In the rows, 128 means zero.
Each path below is one point turned by a fixed rotation once a step. After each direction that follows a path, write how fast that rotation turns it, in degrees per step (0 if it stays still).
Each turn is a multiple of 5 degrees from 10 to 175, or 0.
Each row of a path follows its step; steps can be skipped.
Path 1:
step 1: [130 115 133 131 135 117 125 126 135 124 131 146 135 138 113 140 132 132
 119 122 136 141 131 122 130 126 121 137 130 138 125 121 112 117 119 130
 140 134 133 120 132 142 136 121 115 130 135]
step 2: [125 143 123 108 130 118 133 147 138 137 128 128 128 135 131 128 131 136
 137 126 119 125 117 126 126 133 137 127 124 121 122 129 117 135 133 138
 117 131 117 107 115 118 129 128 120 134 130]
step 3: [142 123 136 121 140 123 126 134 120 122 121 125 126 123 138 122 126 128
 121 128 133 129 114 137 146 125 130 127 144 111 133 108 135 121 133 127
 124 119 126 134 133 136 118 127 142 126 140]
step 4: [131 124 132 136 142 131 131 120 138 129 133 134 120 137 131 131 124 127
 124 129 122 145 144 122 134 144 106 134 123 118 131 136 125 134 128 118
 118 129 115 135 128 139 144 134 121 130 131]
step 5: [136 144 118 127 113 124 131 129 136 125 118 120 137 135 115 129 133 127
 134 127 135 123 116 122 122 139 134 135 121 116 123 131 132 147 128 135
 138 112 133 132 131 124 137 133 122 125 145]
step 6: [131 125 127 136 135 129 126 137 116 143 128 119 139 135 122 110 115 128
 125 132 145 125 128 128 136 112 138 137 144 121 137 127 114 127 125 121
 126 123 121 133 127 133 123 126 118 118 116]
step 7: [124 128 127 137 123 133 130 138 126 108 139 128 135 123 133 132 129 110
 129 141 119 134 125 116 127 149 123 121 130 132 123 135 124 116 120 135
 113 129 111 127 125 136 124 122 122 117 127]
step 8: [130 128 123 122 107 131 138 125 125 129 120 125 128 137 128 131 135 112
 106 122 122 133 131 134 117 127 138 145 124 124 142 117 137 131 127 122
 115 129 137 123 120 116 127 131 129 129 141]
step 9: [135 134 134 134 128 129 107 128 134 144 125 131 131 136 140 133 137 126
 114 129 127 124 141 129 129 123 129 127 147 133 111 127 113 129 128 116
 143 132 126 130 139 131 123 121 118 120 133]
Directions:
[126 127 127 127 130 132 124 133 125 128 126 128 131 125 129 128 127 129
 126 125 128 128 125 129 131 132 126 126 126 130 131 128 130 128 124 126
 121 126 126 126 128 130 123 129 132 130 126] : 90
[127 124 123 131 130 126 129 125 127 127 131 129 132 126 131 130 133 132
 127 130 124 132 128 128 129 124 126 126 128 125 131 129 127 129 129 130
 128 127 127 129 133 130 125 127 125 126 126] : 120
[130 126 127 126 127 131 131 126 125 131 127 131 126 127 125 128 126 131
 124 128 133 126 133 130 130 127 129 124 128 127 130 127 122 126 126 126
 126 129 128 131 129 132 128 124 126 129 131] : 140
Path 2:
step 0: [138 134 126 118 129 120 128 126 129 130 123 111 121 127 133 113 134 125
 118 133 121 135 121 136 131 115 120 140 127 126 135 111 130 114 148 131
 126 130 132 125 118 127 131 129 146 136 132]
step 1: [129 130 143 134 131 121 128 134 125 121 132 136 125 129 136 120 127 133
 135 126 119 138 127 146 118 130 143 133 132 142 144 123 114 118 142 125
 137 125 125 120 131 125 124 137 144 125 131]
step 2: [112 136 134 129 135 120 129 136 135 122 125 128 136 145 133 117 130 126
 131 136 135 123 136 129 116 124 132 120 131 135 133 124 111 126 135 121
 129 127 128 147 110 127 128 119 142 138 125]
step 3: [123 137 118 121 145 124 134 149 135 120 112 130 130 136 128 122 143 136
 128 129 118 137 137 128 118 133 122 131 124 127 130 118 129 128 123 126
 126 141 121 125 125 116 125 132 134 136 144]
step 4: [128 130 130 138 143 131 133 137 118 114 124 137 132 118 130 117 136 130
 120 133 136 143 143 132 136 134 140 127 118 129 121 110 126 137 126 120
 138 127 137 123 130 136 127 118 139 123 132]
step 5: [119 137 129 131 137 140 137 115 129 121 126 133 123 134 130 114 141 138
 117 140 133 131 118 121 129 122 121 123 132 124 119 112 111 127 134 130
 121 120 134 112 117 125 132 123 130 127 127]
step 7: [125 115 124 132 142 134 120 127 130 131 126 128 128 118 129 108 128 106
 121 133 129 120 132 134 125 120 130 124 142 134 134 119 122 136 136 133
 122 126 126 130 123 141 116 117 139 131 142]
step 8: [128 139 121 117 149 124 120 135 138 122 125 112 113 128 126 124 131 118
 125 147 117 126 125 134 121 121 125 134 127 135 132 122 127 124 147 130
 134 125 122 113 126 133 133 131 131 123 127]
step 9: [135 130 134 122 135 125 134 139 134 113 133 129 140 130 124 120 129 128
 124 114 120 122 129 140 119 136 141 135 130 132 130 121 119 126 136 118
 139 115 113 116 126 143 128 128 140 130 117]
Directions:
[131 126 130 129 130 128 131 129 125 126 131 130 130 126 128 127 124 129
 130 123 125 130 132 128 126 127 128 129 127 130 128 128 128 132 127 129
 128 129 130 129 124 132 125 134 128 122 129] : 135
[126 129 125 130 129 132 130 126 129 126 126 126 124 129 126 131 128 129
 127 128 126 127 129 130 126 128 125 132 125 131 131 129 127 128 128 132
 130 131 128 126 132 120 128 133 127 125 128] : 145
[126 131 129 128 129 130 131 127 130 127 132 126 127 126 131 124 128 123
 127 128 130 127 125 123 128 126 128 126 126 133 127 128 130 130 128 130
 126 125 128 133 125 123 130 125 129 126 127] : 135
Path 3:
step 0: [132 128 135 134 124 127 132 124 114 124 117 142 146 130 134 129 128 137
 129 111 120 130 121 129 137 137 146 126 116 126 140 144 122 130 129 125
 136 135 124 128 114 128 124 133 134 121 119]
step 1: [119 126 114 139 135 114 136 131 126 123 132 124 121 119 128 145 133 126
 126 127 118 133 123 123 132 112 140 127 130 129 109 142 135 123 123 137
 120 126 128 119 122 142 129 129 132 116 126]
step 2: [131 119 118 128 137 125 138 124 127 130 127 131 138 138 118 121 133 136
 125 126 123 144 138 125 131 145 133 113 128 120 131 124 141 126 120 133
 123 124 120 133 131 135 112 115 143 136 138]
step 4: [120 139 125 115 131 132 135 132 142 128 134 128 125 140 126 133 116 123
 110 136 132 130 121 119 144 132 134 136 124 134 118 126 131 124 127 140
 131 115 147 122 126 130 124 129 141 134 138]
step 5: [121 121 135 105 139 126 131 126 130 121 127 137 134 133 133 131 124 127
 127 132 141 135 137 127 135 134 115 125 129 124 129 125 136 129 126 112
 112 129 119 118 145 119 116 137 123 123 119]
step 6: [124 137 120 126 124 131 119 122 125 137 139 123 133 129 139 126 124 141
 129 134 143 140 122 142 129 128 133 133 131 123 123 135 116 144 139 133
 121 134 148 132 134 113 130 123 131 126 117]
step 7: [137 111 127 125 126 136 135 125 138 134 126 134 112 135 135 142 132 119
 125 115 130 123 124 140 132 137 127 129 139 132 104 113 128 129 128 132
 127 131 130 128 126 113 129 139 127 126 127]
step 8: [142 124 121 124 134 120 121 133 120 122 134 133 132 128 115 127 119 121
 123 122 139 126 117 130 130 145 116 130 139 109 135 125 123 142 135 124
 132 140 120 130 128 138 138 127 131 122 113]
step 9: [126 125 130 127 139 119 120 120 117 134 138 126 122 118 133 122 133 129
 129 130 123 116 111 127 119 125 121 129 114 124 113 129 115 132 117 144
 123 127 125 151 126 122 131 140 127 129 128]
Directions:
[123 129 126 129 130 131 135 131 131 126 128 128 122 126 127 127 125 128
 129 126 127 129 127 130 128 129 127 130 128 128 125 127 128 130 129 132
 129 130 126 123 126 128 127 127 126 130 132] : 125
[132 128 130 129 126 127 132 132 124 126 127 128 129 127 131 129 131 127
 131 128 131 130 127 133 128 128 131 127 129 127 128 127 130 130 129 128
 121 130 132 124 122 127 129 130 128 128 127] : 55
